In the data rows, 128 means zero.
Here is a table of points, one per row:
[104 139 121 192 188  98  43 123 105  98  96 196 110  93  96 118 139 139 161 150 153 136 157 126 132 206 138 117 138 110 252  81  87  97 112  75 122 102 116  77  99  90  91  95  64 105 176 111  50 184  85 114 140 112 195 156 202]
[111  88 140 127 100 147 128  74  99  50 144  88 126 160 184 171 124 109 144  84 211  96  85  47 103 255  74 119 115  91 181 154 166 163 143 128 120  61 134 149 155 179 178 185 242 200 116 108 165 115 114 117 127 103 115 165 108]
[202 218 216 163 174 135 186  94  80 133  90  72 115 146 144 172 108 181 149 171 104 133 154 186 116 128 113 112 110 138  76 131 129 148 139  89 118  97  88  76  97 120 167 192 176 203 200 102 195 255 171 132 148  63 192 107 152]
[140 138  97 180 125  71 110 155  99 136 149  70  80 117 130  70  74 101  51 132 122  91 148 129 125 222 198 118 171 218 108 117 164 110 122 148 185 182 236 243 187 160 170 136 115 144 141 164 108 157 125  74 117 163 188 124  91]
[ 84 118  71 184 195 216  18 107 114 116  88  74  84 129 104  97  93 105 125 104 113 141 142  90 168 115 178 218  80 156  63 164 120 142 152 133 116 118  86  86 103  92 107 106 121 114 116  61 103  46 119 111 152 145 243 199 170]
[159 152  77 108 146 117  87 118 151 117 128  49 107 136 171 171 174 200 134 142  50 125  96  87 137 156  95  98  61  82 166 200 107 167 194 255 171 129 162 147 167 145 119 130 105  60 179 151  64 147 110 121  84 133 104  42 158]
[ 94 111 163  90  86 120 126 157  48 126 123 125  99  85 112 115 221 197 201 127  94  85 156  76 124 126  84 186 105 131 134 116 124 119 132 152 168 150 192 147 124 102  86 123 107 104   0 148 195 130 191 192 158 141 173 116 182]
[140 146 166  85 191 189  50 234 187 166 153 143 181 150 154 151 125 111 149 131 215 101  84 151  72  86 138 171  40 100 125 111  87  93 108 102 109 135 183 190 158 117  66  82 162 170 122 171 196 198 150 102 102 140 114 123  95]
[152  77  85 102 120 116 126  98 108 112  95 160 106 109  85 221 163 141  87 112 184 119  86 115  98  97  79 255 141 153 163 109 192 176 143 157 149 177 124 143 170 181 165 133  62  99 107 142 140 121 153  79  95  65  74 139 140]
[102 119 109 133 164  91 103 154  91 121 121 168 222 205 168 151  87  71  78 139  53 106 136 193  85 156 119  81 114  88  96  63 155 213 242 208 204 182 158  77 124 119 128 104 114 118  78  93 153  38 103 142 111 107  88 124 118]
[101 154 105 114 100  98 134  55 139 102  55 101 109 128 197 179 220 177  83 116 117  62  74 138 162 168 238 152 156 128 106 118 100 125 134  73 124 169 112 134 141 109 120  97  99 103 134 182 196 136 146 202 204 169 114 170 109]
[109  58  98  14  92  88 227 168 197 149 100  91 108  83  75 113 136 113 144 112  63 110  79 152 100 157  99 138 119 139 117  52 120 130 119 188 119 133 115  90  87 109 122 119 199 169 118  93  83 168  90 113 189 216 217 191 145]
[173 113  88 136  88 118  87 174 128  98 132  82 154 157 149 160 193 128 247 132 116 191 166 211 194 157 178 168 200 183 135  86 104 110  69 140 117 107 143 152 114 127 107  93 114  74  92  61 101 129 110 138 135   0  93 119  47]
[ 97 101 184 183 169 217 239 255 215 184 204 138  97 114 117 109 164 118 114 106 161 103 152  71 165 118 127  88 114 106  91 117 125 134 151 207 180 141  83 104  90  87 111 113 107 130 223 131 188 106 144 129 154  82  50 139 127]
[125 126 103 126 106 149 215 208 202 173 187 179 187 165 131 145 120 113  92 140  55 133 107  83  86 174 136 165 120 183 221 223 102 109 102   0 114 138  94 114  91 133 141 142 115 139 134 127 140  31 146 124 125  86 192  57 136]
[145 115 150  72 147 141  66 115  89 130  98 151  71  81  90 102  80 113 150  63  48  82 104 188 132  91 160  80 191 190 211 255 219 181 199 175 160 190 141 162 106 116 126 161 156 192 137 168  86  86 132 133 119  74  68 165 121]
[104 165 151 168  72  92 119 140 103  40  79 186 128 144 131 163 166 127 201 112  77 134  88   9 107  53 118 101 137 116  17  58  96 114 133 122 195 231 165 173 136 156 135 156 171 170 195 134  83 154 101  94  90 110 113 110 118]
[119  83 151 165 123 158 103 133 108 111  60 109 115 120  83  86 118 123  87  84 161  85  98 125 118 176 112  23 125 152  85  80 129 111 124 101  45 106  69  91  87  98 112 103  97 114  87 149 140 163  82  86  78 115 108   0 101]
[178 195  92 152 112 111 163  78  86 153  96  98 122  69 152  57  91 128  86 114 131  99 130  99  92 104 103 181  22  77 113  92  93  83 102 110 105  98 110 106  52  72 138 106 113 146 108  97  62  65 124 111 108  82  15 142 115]
[138 143  17 109 122 141 193 168  82  66 101 108 106  95  92 122 120  67  98 108 178 243 209 144 123 130  96  59 132 117 111 210 151 155 122  96 147 146 175 116 122  93 101  80 112 109 140 189 183 205 142 178 144 184 100 144 139]
[167 156 193 166  78 111 101 142 138 119 148  38  84  92  93 169   0 138 130  71  81 115 102 145 156  99 120 100 138 112 142  70 121 113  81  55 115 111 122  85 117 111  69 103  81  77 123  89 185  76  86  99  73 207 100 155 145]
[ 84  66 109 167 120  49  89  46 131 136 122  38  96 100  92  99  84  93 173 221 195 153 122 138  87  67  96  86 147  75 117 163  76  81  77 151 149 159 137 103 123 138 137 149 129 155 159 219 164 122 194 201 171  79 165 107 129]
[113  89  91 169 164 227 141 114 178 152 166 165 149 154 165 125  97 147 174 121   0 131 123 154 119  72  91 167 120  69 131  59 128 111 128  74 121  89  99 160 159 193 212 115  99 150 122 187 143 239 140 147 165 151 143 142 110]
[150 153 197 236 194 174 250 110 153 132 119 155 139 111 133 117 110  87 108 130  91 135 114 109 130 105 159 229 218 185 160 144  98  99 124 172  80  80 136  92 119  94  81 106 205 133 114 216 133 131 116 126  75 118 136 125  97]
[118 148  72 111  81  62 106 141 141 248 223 174 176 204 184 136 167 109 156  95 166  86 133 108 143  68 111 157 133 113 122 103 215 183 127 101  78  63 107  91 117  98 120 175 135 138 182 214 134 116  68  98 110 108 196 135 119]
[121 178 204 152  83 138 105  70 169  79 131  97 146 104  89  48 160 118 130 201 201 187 134 127 113  73 124 134 110 149 225 159 224 239 198 186 193 153 107 137 115 118 114  91  97  97  69  99 134 133  59  96 146 160 153 107  98]
[107 133 132   0 142 141  57  76 130 126 131 140 168 149 149 125 131 196 178 166 152 190 192 137 151 160 146 153 213 195 124 134  99  98  98 126 120  91 104  86 110 123 169 133 132 172 197 166 165  27 122  95 135 189  35  74 116]
[151  73 176 157  63 106  89  57 143 164 176 251 183 134 126 158 130 171 104 148 136 203 157 216 202 223 133 100  32 103  73 167  88  83 109 178 141 184 125 137  98 110 108 127 137 153 129 161 152 134 176 130  99 175 171 154 122]
[125  74 117 159 114 115 185 179 106 128  91 150  86 144 187 209 141 252 192 227 224 168 167 168 121  53 143  89 124 103  94 158 189 154 178 105  96  93 130 164 138 127 125  99 113 104  99  91  38  46 152 106  92 186 156 143 115]
[ 92  60 150  89  91  69 114 121 100 115 138 141 195 187 158  96  27  88 120  78 125 120 138  48 144 118 145 160 101 165 150 178 181 152 141 131  97 119 100 114 125 118  89 108  98  69 166  72  93 239 229 206 187 149 105 119 105]
[124 149 171  32 118 117 145 104 123  85 156  97 163 165 153 122 139 107  64 136 137 103 121 114 124 127 125  80 177 126  82 139  92  84 104 105 104  60  78 142 102 109 101  76  70  91  78 146  81 116  99  94 104  58 150 236 246]
[115  87 111  73 113 131 178  80 117  72 111  97 102 113  96  69 146 110  62 127 136 176 205 195 185  48 145 115  58 115 157  29 100  97 123  91  96 135 174 215 228 198 165 197 196 149 205 105 147  51 110 132 108  79 150 100 125]
[100 161  81  76 129 167 187  67 178 230 158 188 155 105 123 118  72 132 118  78 188  97 102 104 132  93 111  51 188 106 121 170  85 126 126 162 199 196 230 169 177 148 154 123 127 102  86  19 117 147  99 117 118  73 158 101 133]
[255 195 166 165 206 154  96 162 147 158 142 140 167 135  96 132 172 123  92  89 166 128  92  65 105  86 112  45 139 147 141  52 123 108  96 132  89 111 116 116 133 165 181 183 132 106 105 148 109  72 201 227 189 214 140 175 133]
[ 84  98  66 181 113  93  73 123 137 159 177 146 135 137 137 144 233 155  97 202  83 131 127 144  97  92 127 107 163 182 140 176 127  96 100  79  91 105 102 104 138 129 118 162 187 151 103  16 139 198 103 103 100 160   0 163 138]
[ 95 172 182 131 156 124 155 237 125 155 102 114 123 101 100  98 113  86 147 130 178 136 165 189 187 188 166 203 131  78 118 170  95 117  95 102 107 142 100 119 203 235 235 231 149 129  72 122  58 129  75 133 113 171  76 126 161]
[156 187 134  70 151 145 140  88  91  99 146 216  37 113  89  98 130  62 112 137  82 100  90 153 103 163  99 120 153  57  65 106 126 115  89 129  92  53  82 127 124 118  63 105  98  95 130  82 112  90 169 131 171 173 153  76  66]
Along one direction, these points spread out more than along any other. Where along it does each point below lie, from 0 to 99? The average is 50, and the first point in the table lies past the average. One standard deviation of the points above along it is 16.
[100 161  81  76 129 167 187  67 178 230 158 188 155 105 123 118  72 132 118  78 188  97 102 104 132  93 111  51 188 106 121 170  85 126 126 162 199 196 230 169 177 148 154 123 127 102  86  19 117 147  99 117 118  73 158 101 133] : 29
[150 153 197 236 194 174 250 110 153 132 119 155 139 111 133 117 110  87 108 130  91 135 114 109 130 105 159 229 218 185 160 144  98  99 124 172  80  80 136  92 119  94  81 106 205 133 114 216 133 131 116 126  75 118 136 125  97] : 73
[125 126 103 126 106 149 215 208 202 173 187 179 187 165 131 145 120 113  92 140  55 133 107  83  86 174 136 165 120 183 221 223 102 109 102   0 114 138  94 114  91 133 141 142 115 139 134 127 140  31 146 124 125  86 192  57 136] : 70
[ 97 101 184 183 169 217 239 255 215 184 204 138  97 114 117 109 164 118 114 106 161 103 152  71 165 118 127  88 114 106  91 117 125 134 151 207 180 141  83 104  90  87 111 113 107 130 223 131 188 106 144 129 154  82  50 139 127] : 64
[113  89  91 169 164 227 141 114 178 152 166 165 149 154 165 125  97 147 174 121   0 131 123 154 119  72  91 167 120  69 131  59 128 111 128  74 121  89  99 160 159 193 212 115  99 150 122 187 143 239 140 147 165 151 143 142 110] : 69
[102 119 109 133 164  91 103 154  91 121 121 168 222 205 168 151  87  71  78 139  53 106 136 193  85 156 119  81 114  88  96  63 155 213 242 208 204 182 158  77 124 119 128 104 114 118  78  93 153  38 103 142 111 107  88 124 118] : 26
[156 187 134  70 151 145 140  88  91  99 146 216  37 113  89  98 130  62 112 137  82 100  90 153 103 163  99 120 153  57  65 106 126 115  89 129  92  53  82 127 124 118  63 105  98  95 130  82 112  90 169 131 171 173 153  76  66] : 68
[107 133 132   0 142 141  57  76 130 126 131 140 168 149 149 125 131 196 178 166 152 190 192 137 151 160 146 153 213 195 124 134  99  98  98 126 120  91 104  86 110 123 169 133 132 172 197 166 165  27 122  95 135 189  35  74 116] : 52
[119  83 151 165 123 158 103 133 108 111  60 109 115 120  83  86 118 123  87  84 161  85  98 125 118 176 112  23 125 152  85  80 129 111 124 101  45 106  69  91  87  98 112 103  97 114  87 149 140 163  82  86  78 115 108   0 101] : 63
[118 148  72 111  81  62 106 141 141 248 223 174 176 204 184 136 167 109 156  95 166  86 133 108 143  68 111 157 133 113 122 103 215 183 127 101  78  63 107  91 117  98 120 175 135 138 182 214 134 116  68  98 110 108 196 135 119] : 61
[140 146 166  85 191 189  50 234 187 166 153 143 181 150 154 151 125 111 149 131 215 101  84 151  72  86 138 171  40 100 125 111  87  93 108 102 109 135 183 190 158 117  66  82 162 170 122 171 196 198 150 102 102 140 114 123  95] : 63
[ 94 111 163  90  86 120 126 157  48 126 123 125  99  85 112 115 221 197 201 127  94  85 156  76 124 126  84 186 105 131 134 116 124 119 132 152 168 150 192 147 124 102  86 123 107 104   0 148 195 130 191 192 158 141 173 116 182] : 40
